Rotation paths and how fast each direction turns (degrees a step)
Each turn is a multiple of 5 degrees from 10 to 175, or 0.
Each row of a path follows its step; steps can be skipped.

step 0: [  5  -1  26  62  -6  -8  -5   6  41  -4 -17  24   0  23  20 -29  61  11
  64   9  17  -1   7   1  -9  -5 -26  51  23 -12   9 -36 -11   2  18  28
  48  59 -44  46  52 -28 -33 -55 -35   5  -3]
step 1: [ 57  20 -35 -13 -43 -34 -22 -42 -11 -33  18  49 -24  20  68  41   9  -6
   1  40 -28 -25  -1   3  44 -20 -40  12  26 -29  45  -9  36 -35  -2  -1
  35  11  10 -11   6 -38   3 -38  -5  51  27]
step 2: [  4  13 -57 -26   4   9 -33  13  25   7 -11  -6  30 -15  31  32  -2 -41
  -5   3 -68  25 -74 -36 -19  20 -24  31 -14  29  15  14  27 -83 -45 -50
 -23  11 -17 -39 -26  -3   2   5 -26  -6  -8]
step 4: [ 25 -57 -25  -2   7  29   8  -2   4 -24  34  -1   1 -22 -89 -17 -17  -2
  46  70  50  14 -17  44  -1   4  16 -13 -31  49 -22 -15 -32 -12  66 -29
  11  12  41  29  -1   6  13  -5  12 -17   3]
step 5: [-23  47  14  22  28 -13  13 -59  -8 -26 -23 -30  21  -4 -39 -40  28 -14
  42  45 -27 -27  25  10 -28  -7  -3 -42 -17 -14 -13 -24  14  24  35 -38
  11  61 -10   9  72  30  55   8  -1  35  34]
step 6: [-12 -10  34  -8  23  28 -15 -35 -27 -53 -22  15  14  22  36  32  17  48
 -25  -8 -35 -34  69 -36 -27   2 -28 -51  -8  -4  36   3  -2 -23  15  -9
 -30  60   9 -17 -16 -35  -1   3  43 -22  70]
step 7: [ -9   8 -13  15   3  -3 -17  65 -20  14   8 -13  38  -1  34  30  -9  29
 -35 -35 -33 -40 -26  -7 -83 -20  26 -56  13  23 -32  26   5 -61 -27  46
 -15 -39  28  11  20 -50  16   1  -6 -11  23]
step 8: [-37 -26   2 -45  37 -23  12  43  46  56  20  -8   4 -35 -17   2   3  14
  35   2  28 -44  -6 -33  12 -26  20 -14  -8 -14  33   6  24  -1 -27  41
 -28 -72 -18  72 -29 -18  34 -13  40   6 -30]
step 9: [ 30 -10 -20  33  39   6   0  24  74  22   4  -2 -24  17 -59 -36 -21  20
  35   3  32 -16  37  62  28   2 -26   3 -22 -44 -12 -50 -23 -17 -35   7
  33 -47 -35  -9 -42  24  -4 -17  -6  -4  48]
step 10: [-10  61  -1  10  16  -3  31  -6 -27 -17  50  14  15  31 -13   5   6 -41
  22   1 -16  64  34  13  23   4 -11 -14  18 -42  28 -54 -58   2   7   3
   0 -42  -9 -65  14  17   4  12  19  74  37]
step 11: [-42  47  24  12 -12  31  41  -1  22 -23 -11  17  59  42  18  16  23  -3
  12 -29  32  65   9 -41 -10   5 -23 -28  29  42  54 -13 -17 -37  -2   3
  18  37 -29 -38  17 -19 -54  -1  -8 -38 -35]
Speeds:
[-15   3 -10   3  -3  -4   4   1   4  -7  -3   1   6 -15 -13   7   6  14
  -7   6  17   6 -10   6  12 -14   9   0  23   2   4   6  -4  -4   5  13
  12   8   9  15   4 -10   8 -10  -4  -2  -8]
95
[-11   6  10  -9   9  -6   4   1   4   0   3  -7  10 -21   2 -25  17 -12
   0  -2  -9   8   2 -15  -5   1   2   3  -2   3   2   1   3   5 -17  -2
  11  10 -15   5   0   1   1  -8  14   1 -12]
130
[  2 -14   6 -21  10   0   2 -14 -14  -2   8  11 -15  -8   4   8   3  -5
   6   0   5   7   2 -15  10  -4   6  -6   1 -11  15   5  -7   5  13   3
 -12  -2   2  -2 -13 -12   7   2  10  14  -4]
160
[  9   2  17   1  14  -3  19  -4  10 -10  -8   9   9   3   3  -4   1   0
   3  -6   1   7 -12  19   8  -6   4   7  -2  17 -10 -14  -9   6  -5  -5
  -6  -3   9   8 -17   4  13  12   5   9   2]
65
[ 10  -1  -2 -10   5 -14 -11  -8  -1 -13  -2  -2   4   7  11  -8  12   1
   0   7  24   0   8   4  11  -7  -1  -9 -11  10  -1  10   2  -7  -4   0
   9 -12   4 -18  -3  -1   1  -2   6 -26  -1]
145
[ 12   2   3 -10   0 -13   5   8  -3  28   1  -1   2   5   1  -8   4  21
   0   0  11  14  -5   0 -21   1  16   1  -4   7  14  -2   6   2   8 -11
   1  -1   9  11   0  -4 -15   4   0  -2   0]
85
[ -3  -7   5  -9  -1 -17 -22  -1   9 -18  -6   3  -1   9  20  -5  -1  20
   6  -6 -11  -5  -2  -9 -12  10  -4   5   5  -1 -12  -1   6   2   6  16
   5  -4   2  16   1  -9   5  -1  -2   9   2]
55
